Some points:
<-25 -4 -2 37 -12 -75 18 19 -3 -48 -32 -33 30 -38 24 -3 29 -13 11 42 -19 -9 -5 28
 -13 -7 7 -46 4 -58 -42 98 4 40 -19 -28 56 -20 15 -35 -34 24 15 -27 6 30 12 1>
<20 -31 15 6 6 34 42 9 40 -7 34 64 70 54 36 41 61 16 -4 -11 5 -31 0 -32
 -36 17 -6 -2 20 25 -43 22 -17 -3 -30 -31 -2 -69 -8 -6 55 14 -29 0 -9 43 -28 4>
<-37 -28 52 20 7 -32 46 6 24 29 9 -9 -15 5 -24 33 34 20 74 68 -7 -4 25 -25
 28 42 60 -9 13 38 28 -38 55 -12 -15 -26 4 13 29 -10 -48 -54 -16 3 26 -10 -40 -16>
<-1 27 3 51 -12 -11 47 -11 4 26 42 43 0 -3 -35 -40 -9 17 -42 17 3 20 19 57
 63 38 -24 -46 50 58 -29 21 -2 45 -1 1 -26 39 -12 -10 14 40 50 15 8 30 48 -62>
<44 25 -31 -13 -14 -39 -16 20 -17 40 29 6 -4 -42 64 14 -7 -17 -17 13 43 -11 -25 2
 -11 38 -72 -23 28 -50 -12 -35 10 44 19 -28 2 -5 39 41 -60 43 13 14 -16 24 -81 24>
<4 -80 -19 27 22 40 -31 42 -10 -56 11 -42 22 -6 -5 3 -64 -14 62 64 -20 15 24 23
 -40 29 8 -5 -17 -15 18 -40 -43 1 -16 17 -7 -21 9 -11 28 64 34 -3 -11 -40 -35 6>
<51 14 37 71 -49 -9 -7 -21 -18 1 -16 -16 43 24 -38 -16 -2 -28 57 -23 43 -10 -8 18
 -17 21 -9 -53 -19 14 -20 -27 -20 -34 69 24 -5 -70 9 -20 1 -32 -25 -18 4 -20 33 44>
<-9 -10 -7 6 0 -16 -46 44 7 -39 -2 -21 -10 -22 -2 38 -43 15 -25 48 7 56 -23 6
 -54 -10 4 0 38 32 27 -9 57 -63 14 -16 -70 -55 30 9 -12 -64 22 -11 19 49 -7 -30>
<8 44 -14 41 -12 -9 -12 -2 43 -52 -20 29 -53 -44 -18 46 1 17 10 14 5 6 -49 23
 62 -17 -10 0 4 -36 9 11 -52 13 -61 -33 -16 17 -19 37 -15 -43 23 59 -33 -45 15 21>
<-34 17 3 22 1 37 -1 25 -26 65 -24 19 -13 -35 25 -29 -45 -48 36 3 -36 -20 -5 36
 -27 -26 -12 34 -33 12 72 12 -4 9 17 -61 -1 56 37 38 25 6 -5 70 15 56 40 20>
<-21 6 -54 -5 66 16 2 35 -12 -27 -9 53 20 -2 4 -11 21 14 -17 13 -6 -16 35 -9
 4 -11 -68 -36 -40 -64 -45 -47 62 -9 36 33 -17 58 -39 -4 27 -40 -15 34 46 -14 -3 37>
<1 -2 3 -16 57 -12 26 -41 -37 -30 44 26 -9 -26 -7 -7 -23 19 16 -25 19 -23 -15 -16
 -30 6 -23 -11 10 25 36 -65 -42 -40 42 9 30 -1 -1 -44 13 -50 42 -34 -67 9 1 -45>
<-8 23 13 -1 -20 12 -35 59 6 -11 9 18 -59 -24 24 13 -14 47 3 -47 -9 -35 1 -57
 2 -25 16 0 57 44 -67 -8 -8 9 6 -10 34 -2 61 -8 25 29 13 -12 0 -30 43 22>
<-27 -21 14 -2 -19 -34 79 -64 28 27 -36 -27 -7 12 32 0 -17 48 30 -33 21 80 -13 -6
 -33 -25 -7 -6 -15 37 -13 1 -17 -21 -19 47 21 -31 -30 29 28 36 31 59 25 -31 21 -41>
<1 -51 -21 9 -5 -30 31 -13 -11 -31 -33 -7 21 31 -39 -6 4 -48 -7 -2 -7 -49 -6 -65
 20 -67 -15 16 84 -43 2 -4 -26 18 24 -8 -45 -27 9 11 -66 29 -15 2 -19 26 25 66>
<29 -50 -9 -15 -26 -35 40 -32 32 11 14 36 -13 14 -15 36 18 -16 -11 10 38 -13 1 -27
 13 22 -33 31 -51 6 33 80 46 -31 6 29 20 33 32 36 30 3 12 -23 36 -52 76 5>
<17 16 -8 -20 -12 72 -16 -32 -68 7 -66 -12 75 -11 -40 -13 2 70 -9 -38 -31 10 20 -42
 50 34 -22 -2 -10 -5 -8 9 -37 -16 2 -33 22 34 16 84 -7 2 18 -27 13 21 -18 17>
<-12 45 -62 -44 15 53 9 -22 13 63 23 -74 12 19 23 -7 18 52 -2 48 24 -3 1 1
 13 9 44 -28 0 -19 45 -5 21 -22 -32 5 -6 -41 -2 -39 31 -17 47 21 4 5 59 39>
<-22 25 31 -13 -20 2 -43 5 -7 4 -2 40 97 6 22 11 -48 -1 -26 -18 -8 15 29 -18
 13 -21 -10 -10 43 -17 56 -25 5 27 -48 46 26 -11 15 -24 22 2 -87 -20 2 -24 42 -11>
<21 -9 0 -57 31 -45 -29 21 6 7 0 -1 10 -31 -13 -54 32 -5 2 -53 -36 -24 -32 23
 61 -11 13 13 -5 -31 -18 -2 -79 -24 1 16 -42 -12 14 7 22 43 -17 -13 63 28 -32 10>
<49 -6 -1 -43 8 8 -18 -39 56 -47 -33 -26 -6 41 -4 -22 -10 30 -18 -46 73 -2 32 2
 -50 16 26 -33 29 23 48 -14 -42 20 9 11 24 74 7 -4 -8 -7 -80 35 25 11 4 -13>
<-77 -5 16 1 -37 -7 -7 15 6 11 -17 13 -72 74 39 -45 -17 -2 -29 44 2 -8 -15 18
 10 24 -27 41 -31 -1 16 33 -23 50 -9 4 -29 -15 11 -8 -5 -59 73 -29 1 -20 -65 43>
<-29 45 -23 40 -51 46 6 -11 41 1 24 16 -17 -42 1 -18 50 -46 5 -1 -5 -17 10 -12
 -7 8 37 9 32 30 16 42 -1 -11 3 58 10 5 -72 9 -61 9 90 35 32 -23 -57 1>
<4 2 19 -44 19 35 -24 -20 81 -27 0 -25 -10 -27 1 7 -10 -25 50 32 -36 34 0 -30
 20 6 -51 0 -65 15 -25 -21 -12 20 18 10 -18 -33 9 -63 -53 -9 -14 -41 -3 52 30 -36>
<-11 -50 -41 -11 24 28 20 13 -56 58 8 -6 -60 -22 2 63 -31 -15 7 5 -7 53 2 36
 -25 -22 -24 -44 17 38 7 72 -17 -16 -6 -5 9 -52 -12 -49 -30 -36 -58 -23 21 -7 -7 27>
<22 3 19 -51 -13 -30 35 -75 15 -29 36 16 18 -4 2 -55 -23 2 -1 -2 -22 33 22 -25
 -7 -22 39 19 36 -8 -48 25 10 -22 42 -20 0 28 -20 -5 75 4 -13 -20 1 -1 -21 29>
<-34 -62 27 -20 10 -2 -50 26 6 17 31 -49 91 -29 5 0 8 -3 -52 2 5 12 -27 63
 2 -40 -3 34 -31 52 -26 -27 24 39 -10 9 5 49 -34 35 -20 -56 19 44 -43 -14 5 13>
<16 36 3 -6 -26 4 33 40 29 1 12 62 -24 23 -63 1 49 1 -62 -18 -9 74 26 6
 0 -45 49 -6 -66 -16 28 -44 -22 -7 24 7 45 -2 12 -16 -19 52 28 4 -3 -13 18 6>
<24 -5 29 55 6 31 -2 13 -37 -9 39 -21 -25 18 -10 3 15 41 -22 -6 18 -29 -20 -7
 29 -41 -15 90 17 -84 -20 50 2 17 23 28 31 -18 58 -29 -14 -10 -18 25 12 34 -34 -33>
<-10 10 30 -36 -12 55 46 -10 -22 -41 -9 27 -6 -20 39 45 25 -18 -15 -74 4 -68 -29 27
 7 -8 87 -38 -32 -18 -16 24 32 34 48 12 -52 -16 7 19 22 36 3 -20 -7 -34 13 -4>
<33 18 11 20 48 -11 -15 -18 -17 2 -61 -4 33 -2 16 -25 33 -79 -52 -37 -14 29 28 -46
 25 17 6 -31 -16 30 -3 21 -17 -12 -31 -16 -10 37 63 -46 45 -14 -31 29 -35 -57 -34 -23>
<-34 76 12 -7 34 -32 -2 25 -33 32 -16 -2 2 4 -26 -24 -26 34 -21 75 45 -23 -18 -23
 -70 21 36 29 -58 9 -32 14 -32 -4 -45 19 -36 34 -34 27 -45 5 -27 2 -11 3 0 18>
<-29 -3 -19 10 -23 -37 -86 -109 -39 -11 -1 29 -53 -5 8 33 42 47 4
 53 5 3 -3 24 -1 26 21 24 -43 61 24 -25 74 4 -1 -10 1 -27
 -41 -7 15 53 -5 19 2 5 2 -3>
<-5 -55 0 59 36 47 -33 8 2 45 -2 18 -59 6 9 -67 19 14 58 1 -5 41 -11 10
 -15 -11 33 -40 21 -19 12 -8 52 32 -29 29 -3 7 -4 34 -33 -13 -12 -72 -78 20 0 -25>
<2 34 -10 -18 45 -24 -41 29 -25 -36 10 20 -27 52 -2 18 -40 -62 36 -38 -13 -1 25 35
 -1 42 29 71 48 -27 -44 14 15 23 -5 -15 28 -59 -8 29 -23 -33 30 23 25 16 -4 0>
<5 -8 -15 69 -8 5 -5 23 -22 0 58 -48 8 13 35 -22 -19 -11 -35 -52 5 -10 -7 -29
 47 6 11 22 -68 -10 20 -26 7 -30 -15 -64 -21 32 -74 9 -33 15 -22 0 35 -20 -5 -19>
<10 -52 -62 -26 -57 15 19 7 24 37 -60 -29 -3 -27 -29 32 -13 -51 -5 9 38 -24 6 2
 0 -14 9 43 17 -8 -27 -64 -7 21 18 -3 22 20 -10 -50 72 -5 -28 -59 -1 6 -7 -55>
<48 17 64 -4 6 -33 -29 11 11 41 -5 -22 -22 17 12 68 11 2 -14 41 -83 -30 0 8
 -34 12 -33 -6 40 -59 13 5 -14 -27 30 -7 3 24 -78 19 28 -7 20 -6 -25 -2 24 -25>
<19 47 -7 -94 -15 -16 51 26 -14 -28 10 -60 16 49 -53 -42 -7 -3 23 -80 -25 -26 3 23
 -1 -11 -72 0 -7 41 27 -22 61 -60 -61 -1 11 29 16 11 5 37 -66 -34 -58 -11 -31 -14>
These points spread out most along one direction. Take the direction at right angles to it along which they spread out most. Go by this last direction. For each point below, how far along it does it lie, from 0 to 99? 50 is the average, and the first point above lies past it. One standard deviation of the points above along it is 16.
<8 44 -14 41 -12 -9 -12 -2 43 -52 -20 29 -53 -44 -18 46 1 17 10 14 5 6 -49 23
 62 -17 -10 0 4 -36 9 11 -52 13 -61 -33 -16 17 -19 37 -15 -43 23 59 -33 -45 15 21> -> 63
<-11 -50 -41 -11 24 28 20 13 -56 58 8 -6 -60 -22 2 63 -31 -15 7 5 -7 53 2 36
 -25 -22 -24 -44 17 38 7 72 -17 -16 -6 -5 9 -52 -12 -49 -30 -36 -58 -23 21 -7 -7 27> -> 41
<-12 45 -62 -44 15 53 9 -22 13 63 23 -74 12 19 23 -7 18 52 -2 48 24 -3 1 1
 13 9 44 -28 0 -19 45 -5 21 -22 -32 5 -6 -41 -2 -39 31 -17 47 21 4 5 59 39> -> 27
<-34 76 12 -7 34 -32 -2 25 -33 32 -16 -2 2 4 -26 -24 -26 34 -21 75 45 -23 -18 -23
 -70 21 36 29 -58 9 -32 14 -32 -4 -45 19 -36 34 -34 27 -45 5 -27 2 -11 3 0 18> -> 47
<-37 -28 52 20 7 -32 46 6 24 29 9 -9 -15 5 -24 33 34 20 74 68 -7 -4 25 -25
 28 42 60 -9 13 38 28 -38 55 -12 -15 -26 4 13 29 -10 -48 -54 -16 3 26 -10 -40 -16> -> 29
<-10 10 30 -36 -12 55 46 -10 -22 -41 -9 27 -6 -20 39 45 25 -18 -15 -74 4 -68 -29 27
 7 -8 87 -38 -32 -18 -16 24 32 34 48 12 -52 -16 7 19 22 36 3 -20 -7 -34 13 -4> -> 59
<-25 -4 -2 37 -12 -75 18 19 -3 -48 -32 -33 30 -38 24 -3 29 -13 11 42 -19 -9 -5 28
 -13 -7 7 -46 4 -58 -42 98 4 40 -19 -28 56 -20 15 -35 -34 24 15 -27 6 30 12 1> -> 73
<17 16 -8 -20 -12 72 -16 -32 -68 7 -66 -12 75 -11 -40 -13 2 70 -9 -38 -31 10 20 -42
 50 34 -22 -2 -10 -5 -8 9 -37 -16 2 -33 22 34 16 84 -7 2 18 -27 13 21 -18 17> -> 61
<-29 45 -23 40 -51 46 6 -11 41 1 24 16 -17 -42 1 -18 50 -46 5 -1 -5 -17 10 -12
 -7 8 37 9 32 30 16 42 -1 -11 3 58 10 5 -72 9 -61 9 90 35 32 -23 -57 1> -> 51
<44 25 -31 -13 -14 -39 -16 20 -17 40 29 6 -4 -42 64 14 -7 -17 -17 13 43 -11 -25 2
 -11 38 -72 -23 28 -50 -12 -35 10 44 19 -28 2 -5 39 41 -60 43 13 14 -16 24 -81 24> -> 79
<-5 -55 0 59 36 47 -33 8 2 45 -2 18 -59 6 9 -67 19 14 58 1 -5 41 -11 10
 -15 -11 33 -40 21 -19 12 -8 52 32 -29 29 -3 7 -4 34 -33 -13 -12 -72 -78 20 0 -25> -> 41
<20 -31 15 6 6 34 42 9 40 -7 34 64 70 54 36 41 61 16 -4 -11 5 -31 0 -32
 -36 17 -6 -2 20 25 -43 22 -17 -3 -30 -31 -2 -69 -8 -6 55 14 -29 0 -9 43 -28 4> -> 54
